In the rows, zero is written as 128.
Each path below is one point turned by a fixed rotation once a step. After each direction that follows a path, write how fast that rotation turns it, in degrees each step (0 if it stays still).
Each turn is a multiple of 5 degrees from 10 to 175, or 0.
path 1
[125 130 117 128 112 120 117 133 119 119 127 124 129 121 116 120 138 135
 132]
[134 134 125 127 112 112 119 141 118 122 133 118 129 129 130 124 134 123
 129]
[124 124 122 121 114 115 118 134 125 123 132 124 130 126 115 120 143 131
 128]
[133 134 122 132 108 117 119 136 118 117 131 118 131 122 123 124 130 131
 132]
[128 130 121 119 117 112 116 139 120 124 128 124 125 132 124 118 141 125
 129]
[129 126 126 129 108 118 119 136 127 118 137 118 134 123 118 126 138 133
 128]
[129 134 117 124 114 114 118 133 114 121 123 124 127 125 122 119 133 128
 131]
[130 127 127 127 113 116 117 145 123 123 138 119 127 130 125 125 141 125
 129]
[126 127 120 122 109 114 120 128 122 119 127 123 134 123 115 119 136 133
 127]
[131 134 122 133 114 118 115 143 116 121 130 120 125 126 126 122 135 128
 134]
[129 125 125 117 112 110 120 135 125 123 132 122 131 131 120 121 140 125
 125]
[127 130 121 132 111 122 116 135 121 118 131 121 130 121 117 123 136 135
 133]
[132 134 122 121 114 109 118 137 117 122 127 120 128 130 127 121 134 123
 129]
[125 124 124 127 114 118 116 139 127 122 136 122 128 127 117 122 144 133
 129]
[131 133 121 126 108 114 122 130 117 118 127 120 134 123 121 122 130 129
 129]
[128 131 121 126 117 116 114 144 118 124 132 123 124 131 123 120 142 126
 131]
[130 126 126 123 107 113 121 133 126 119 134 119 135 125 118 124 137 129
 125]
[127 134 116 130 114 119 116 136 115 121 125 123 126 124 120 118 135 132
 134]
[132 128 127 124 112 111 119 142 122 122 136 118 130 132 127 124 136 123
 127]
[124 126 120 125 112 118 117 131 123 121 130 125 131 124 114 120 140 134
 130]
[124 127 125 131 132 133 124 131 128 129 128 131 124 127 126 126 133 131
 131] : 170
[128 126 131 132 126 125 128 126 132 130 128 128 127 131 130 119 126 131
 132] : 0
path 2
[133 132 133 130 124 128 113 127 135 136 140 135 131 116 136 132 118 135
 126]
[129 133 116 133 137 125 118 123 130 141 140 122 130 126 135 140 125 124
 129]
[137 141 124 131 135 124 128 124 140 132 134 136 144 125 128 135 121 128
 125]
[127 125 124 133 134 118 113 125 136 121 136 136 137 121 137 133 125 130
 138]
[134 123 124 121 137 115 127 130 135 133 137 127 133 129 143 140 124 130
 122]
[139 135 134 130 129 128 121 126 131 134 137 135 130 114 137 135 115 135
 124]
[123 130 118 134 133 127 111 126 134 140 140 122 131 125 133 138 122 129
 131]
[138 139 121 130 135 121 129 121 138 137 138 136 139 128 131 136 127 124
 123]
[132 131 126 136 137 121 117 125 135 118 132 137 139 118 133 136 119 131
 136]
[128 121 123 120 133 115 119 131 140 132 139 128 134 129 142 137 125 134
 124]
[142 132 133 131 130 125 126 124 129 135 139 135 127 117 142 137 119 131
 123]
[127 134 123 133 133 130 111 127 134 136 136 122 134 120 129 139 114 134
 131]
[132 136 119 130 132 121 122 122 141 140 142 136 138 129 132 133 131 123
 125]
[137 133 124 136 141 120 125 123 130 121 132 135 138 121 135 139 120 127
 134]
[127 123 127 121 132 118 117 132 144 128 135 131 139 126 137 136 120 136
 126]
[139 127 129 130 128 121 123 124 130 138 143 136 124 120 145 137 127 129
 124]
[132 137 125 133 137 130 119 126 130 136 134 121 133 121 131 142 112 134
 126]
[128 136 122 130 128 124 116 124 143 139 140 136 139 125 128 130 128 128
 127]
[137 130 119 136 141 117 125 121 129 126 136 134 134 125 139 139 127 123
 134]
[132 128 129 123 135 120 123 131 142 124 131 132 142 124 135 138 115 138
 125]
[131 127 125 126 126 124 127 122 129 130 124 130 124 130 124 131 128 134
 130] : 0
[125 126 124 125 133 127 128 131 128 128 126 120 129 132 127 132 125 129
 127] : 145
[129 122 130 124 129 123 130 130 129 121 126 131 129 128 133 128 129 130
 129] : 70
path 3
[133 123 133 127 128 145 138 133 120 123 123 132 138 121 128 129 135 114
 116]
[121 130 126 128 118 126 136 118 122 116 124 133 123 124 133 131 134 116
 108]
[137 122 117 144 123 133 135 138 122 125 125 132 123 117 127 125 134 121
 113]
[132 115 126 127 135 128 136 118 120 115 128 139 129 112 129 133 128 128
 114]
[127 116 124 128 115 135 135 135 115 117 136 124 131 121 127 124 119 123
 115]
[128 121 121 121 129 142 134 123 113 124 128 140 133 123 127 122 140 116
 120]
[124 134 126 130 124 128 131 124 119 118 131 127 119 114 127 115 128 116
 112]
[128 121 121 142 139 138 127 133 120 118 126 130 133 118 122 127 131 116
 116]
[121 125 132 132 127 131 139 119 115 112 121 129 133 111 136 130 124 126
 119]
[128 121 123 139 115 134 127 132 109 116 132 131 132 129 133 127 132 124
 117]
[126 122 112 130 130 130 137 119 112 123 125 141 122 117 133 119 133 124
 127]
[135 123 128 134 130 128 122 129 112 115 138 129 121 115 128 115 122 124
 117]
[119 117 118 129 140 138 130 126 113 116 128 131 135 123 124 126 122 115
 126]
[126 133 137 128 125 137 135 126 110 116 124 127 130 119 139 117 126 117
 124]
[121 129 119 142 127 130 123 128 113 116 126 135 125 133 133 127 134 112
 120]
[131 129 121 143 136 127 139 128 116 120 119 132 121 112 139 120 124 123
 130]
[134 117 131 137 133 127 122 126 110 110 134 133 128 127 136 131 120 125
 121]
[123 118 115 127 126 134 140 129 110 120 126 130 129 127 135 124 117 119
 134]
[138 130 133 123 129 133 127 127 108 120 131 138 123 128 140 116 129 115
 127]
[121 128 115 133 137 124 126 128 118 118 127 129 117 129 127 123 121 106
 124]
[125 125 132 124 125 132 130 128 126 125 128 125 135 131 129 132 125 129
 130] : 85
[131 128 127 126 133 132 133 127 128 132 123 132 131 124 129 127 131 129
 133] : 145
[127 122 132 131 125 132 127 123 126 128 126 128 122 127 125 128 129 125
 131] : 0
[124 133 132 125 132 131 126 128 130 128 127 125 129 128 125 126 129 120
 127] : 55
path 4
[132 136 130 132 124 131 143 121 146 129 132 142 143 116 123 124 133 125
 130]
[138 122 122 134 133 123 134 124 136 119 120 143 133 115 112 133 138 132
 132]
[136 123 132 120 118 124 130 120 134 123 110 143 137 126 127 127 133 141
 129]
[137 135 142 132 122 130 125 122 144 131 125 141 139 127 117 117 129 135
 126]
[137 131 137 127 131 139 135 125 128 133 126 141 137 116 108 134 137 134
 126]
[125 138 126 128 118 128 141 124 133 126 114 144 140 125 118 138 135 132
 135]
[138 133 122 134 125 116 134 115 146 135 121 137 138 126 117 125 132 130
 127]
[145 122 124 126 131 136 134 119 133 126 127 144 144 116 124 121 135 134
 125]
[128 128 139 134 125 127 127 130 136 118 120 148 143 119 124 129 135 139
 138]
[135 127 145 124 121 120 135 121 143 132 117 137 128 121 113 131 136 133
 127]
[139 135 126 123 116 139 136 117 132 126 120 143 135 126 110 126 128 133
 121]
[132 138 127 137 128 129 128 124 128 137 119 143 148 127 118 131 137 139
 133]
[133 129 134 126 127 124 145 120 142 138 126 138 142 117 129 133 139 130
 132]
[134 127 123 132 125 128 137 121 144 115 125 145 134 117 114 126 132 127
 130]
[141 121 129 128 129 122 122 122 131 123 112 144 136 123 117 129 136 143
 130]
[134 131 145 121 116 131 132 121 137 133 119 143 143 126 127 121 132 140
 127]
[134 138 140 136 126 136 133 126 139 132 131 140 136 120 107 127 133 130
 128]
[134 131 124 126 127 130 140 124 126 130 116 141 136 119 112 143 139 134
 131]
[131 135 121 129 117 121 138 117 142 128 115 142 144 130 127 126 132 132
 132]
[145 125 129 134 134 125 129 117 143 131 129 140 141 118 120 118 133 133
 126]
[128 131 119 131 130 126 133 126 128 131 130 127 132 128 130 131 129 125
 129] : 60
[127 132 127 127 132 130 125 130 129 127 130 127 122 129 135 132 126 129
 123] : 0
[129 125 128 120 125 132 134 126 125 129 127 128 128 126 133 129 129 128
 126] : 140
